128 stands for zero in the data rows.
Here are some numbered points:
[161 130 179 139 179 154 186 139 175 162 208 167 129 125 174 187 169 156
 172 161 162 155 185 153 159 151 157 154 129 158 178 161] 0
[167 125 138 140 145 119  99 138  94  53 101  91 148 131 140 110  87 163
 107  93 174  59 102  80 177 121 122  74 153  79 144  70] 1
[ 98 111 151 112 144  86 146 109  93  76 156 109 116 118 148 143 135 160
 136 113  94  96 149 139  98  88  85 109 118  92  93 107] 2
[121 159 105 118  94 188 178 118 110 154 178 153  96 159 102 186 123 168
 183 147 112 149 175 120 107 189 187 171 114 168 193 171] 3
[ 71 102 136 159 127 112 104 155 123 127  99 173 194 101 138 112  40 128
 122 167 134  84 111  52 131 112 107 123 195 103 115 113] 4
[147 133 126 121 120 111 127 127 132 141 113 155  99 121 126 134 140 155
 131 169 142 166 133 141 142 117 117 149 101 149 138 163] 5
[144 198  91  99  94 194 119 100 109  95 102 133  96 200  97 115 137  61
 133 133  86 108 116 125  85 194 195 108  91 113  84 113] 6
[144 106 122 102 133 108 132 103 122 126 109 141 107 101 125 132 124 130
 127 145 122 142 123 128 117 108 107 115  96 118 140 120] 7
[119 165 103 100 114 187 129  97 130 134 137 129 109 162 109 127 120 168
 128 125 109 123 126 124 112 179 182 121 114 114 183 108] 8
[103 187 160  99 148 175 124 101 124 134 111 129 106 191 151 117 126  67
 125 130 177 123 123 124 183 177 176 132 114 118  86 110] 9
[132 168 120 102 114 184 145 105 132 135 137 139  98 164 124 146 119 180
 152 143 120 157 147 123 120 188 190 142 105 142 187 139] 10
[101 102  90 162  93 118  78 160 174  88  62  78 123 105  85  84 175 140
 114  74 105 107  78 167 109 120 116  95 124 110 159 110] 11
[ 71 105  77 231  74 112  65 231 208 114  68  61 179 103  74  70 219 136
 115  69 107 125  72 221 110 111 114 112 175  96 147  98] 12
[ 55 102 115 152 117 107 122 156 116 134 114 172 255 102 117 121  31 140
 131 169  99 143 127  28  99 115 108 126 255 125 122 120] 13
[123 137 119 100 113 112 126 101 124 103 122 120  96 137 113 121 115 160
 134 105 115 101 118 126 111 117 115 108 100 106 135 107] 14
[ 99 111  91 148  82 118  79 146 171 118  84  90 124 103  92  80 153 131
 115  92 105  77  84 155 110 118 118  94 115  90 160 123] 15
[111 246 169 175 154 249 241 173  52 247 255  76 114 247 170 243 156  59
   0  75 177 255 241 151 175 247 252 255 105 255  59 255] 16
[156 140 139 139 157 129  98 141  99  51 100  88 126 136 139  92  90 169
  97  98 165  55  91  93 168 127 129  71 119  61 148  68] 17
[160 144 182 130 185 182 190 130 176 136 194 160 127 146 189 182 148 166
 190 155 177 168 188 153 176 180 179 167 128 166 184 167] 18
[ 97 181 154 102 150 165 109 103 132 102 113 135 114 180 151 111 132  75
 149 146 180  96 114 117 178 162 168  89 115  98  91 110] 19
[146 105 139 100 138 121 132 103 123 145 143 138  97 108 135 129 119 146
 133 132 130 131 130 130 132 122 122 125 109 124 154 139] 20
[133 150 117 118  99 110 127 118 115 167 142 103 103 156 119 126 129  82
 129 105 117 178 117 122 116 114 114 156 102 165 126 152] 21
Which point above is nearest to each new point by angle? Its number follows each.
[150 111 143  99 154 122 115  99 122 141 116 122 118 107 144 123 123 146
 121 120 136  91 115 119 138 127 124 110 120 110 161 120] 20
[ 96 116 120 127 111 106 133 134 117  79 119 164 114 112 114 125 109 113
 128 165 138 100 126 103 140 111 109  83 113 101 130  90] 4
[170 112 109 104 114 109 128 104 118 108 123 111 146 106 105 133 100 152
 123 132 141  97 126 110 141 107 105 108 143 111 119 108] 1
[126 133 120 126 123 101 114 126 113 155  99  98  94 125 115 112 131  93
 139  92 125 155 118 129 124 101 101 154  98 154 138 162] 21
[ 83  99  75 202  78 114  67 202 194 109  95  70 152 102  75  70 183 135
 118  67 108 109  68 194 111 117 116  94 163 105 153  91] 12
[158 185  70 108  72 180 106 109  97  87 101 144 133 185  66  95 132  68
 166 136  49  77  95 139  47 181 181  84 127  97  84  82] 6
[109 201 164 103 149 191 132 100 117 142 137 119 116 203 157 142 129  66
 104 125 179 157 133 130 182 190 190 143 121 144  78 137] 9
[103 110 158 118 160  82 156 117  82 124 149 104 129 113 165 158 138 149
 139 111  94  92 158 142  90  87  84 105 133  95  85 100] 2
[ 92 106 123 152 130 107 113 152 145 115 139 171 142 108 127 110  80 144
 115 172  96 158 110  83  97 106 105 141 142 146 120 149] 13
[ 95 114 179 121 180  86 166 119  83 127 173 101 123 112 181 163 153 150
 142 104  92  89 161 152  93  84  83 110 141  96  79 104] 2
[179 104  74 158  89 107 159 154 176 112 172  84 160 100  72 170  68 132
 135  83 121 145 165  66 125 108 109 113 157 115 100 116] 13
[104 221 162 116 152 207 158 113  98 177 164 106 110 219 164 164 145  61
  60 105 181 168 160 138 184 206 206 170 110 170  78 171] 16
[ 75 103 214 148 214 131 201 150   2 119 193  86 165 106 210 199 176 116
 107  86 150 135 200 179 150 131 130 145 170 138  74 128] 16
[159 158 112 114 124 116 126 114 127 167 126 104 138 160 112 124 102  84
 117 111  60 159 126 100  60 119 118 163 136 157 124 153] 21
[170 124 142 142 137 122 140 141 148 157 152 164 145 121 137 142 154 156
 146 163 163 150 147 164 164 119 124 163 140 166 146 165] 0
[ 90 125 140 101 120 120 126 103 127  90 125 136 134 121 130 119 132  99
 129 135 163 119 120 117 165 118 115 110 134 118 113 104] 19
[108  99 131 238 130 116 160 235  95 108 154  56 113 100 128 154 154 127
 126  59 126 124 157 160 124 112 111 139 109 136 119 139] 12
[156 107 135 118 146  99 131 117 138 116 123 155 127 108 139 131 153 108
 123 163 102 110 131 152  98 100 102 110 129 109 142 115] 7
[172 108 131 104 128 114 123 106 121 116 130 116 151 108 134 114 103 148
 121 123 153 107 116 108 151 110 116 115 145 116 131 128] 1
[106  96 129 150 132 104  97 149 130 145  81 171 113 103 129  97 103 138
 125 186 111 127 101 101 117 102 106 134 116 125 111 130] 4
[152 209  69 101  72 215 131  99 139 155 137 123  96 212  81 138 109  61
 107 130  67 136 132 122  71 214 212 135 108 140  74 122] 6
[141 119 130 120 127  97 109 121 129 150 106  98  92 120 126 115 102  97
 131 102 103 160 116 110 103 102  99 149  95 147 140 141] 21
[ 98 100 175 100 185 101 134 102 112 121 156 122 139 101 175 139 134 136
 133 121 113 111 135 128 112 102 103 116 140 113  82 112] 2
[ 87 112 192 144 184 128 185 143  48 142 186  88 155 104 192 183 161 123
 106  92 142 135 185 169 146 125 124 133 145 130  84 149] 16
[135 102 114 104 106 109 129 100 131 100 121 137  98 102 124 123 116 123
 121 123 121 142 123 124 121 107 109 118 104 121 149 111] 7
[107 101 119 105 117 114 126  99 108 123 120 138 110 104 126 123 114 114
 125 153 131 127 120 120 130 114 110 124 107 116 122 114] 7
[179 101  40  99  42 110 118 100 116 131 114 124 177 101  41 122 128 129
 130 123 119 110 125 123 122 110 107 131 172 114  79 128] 15
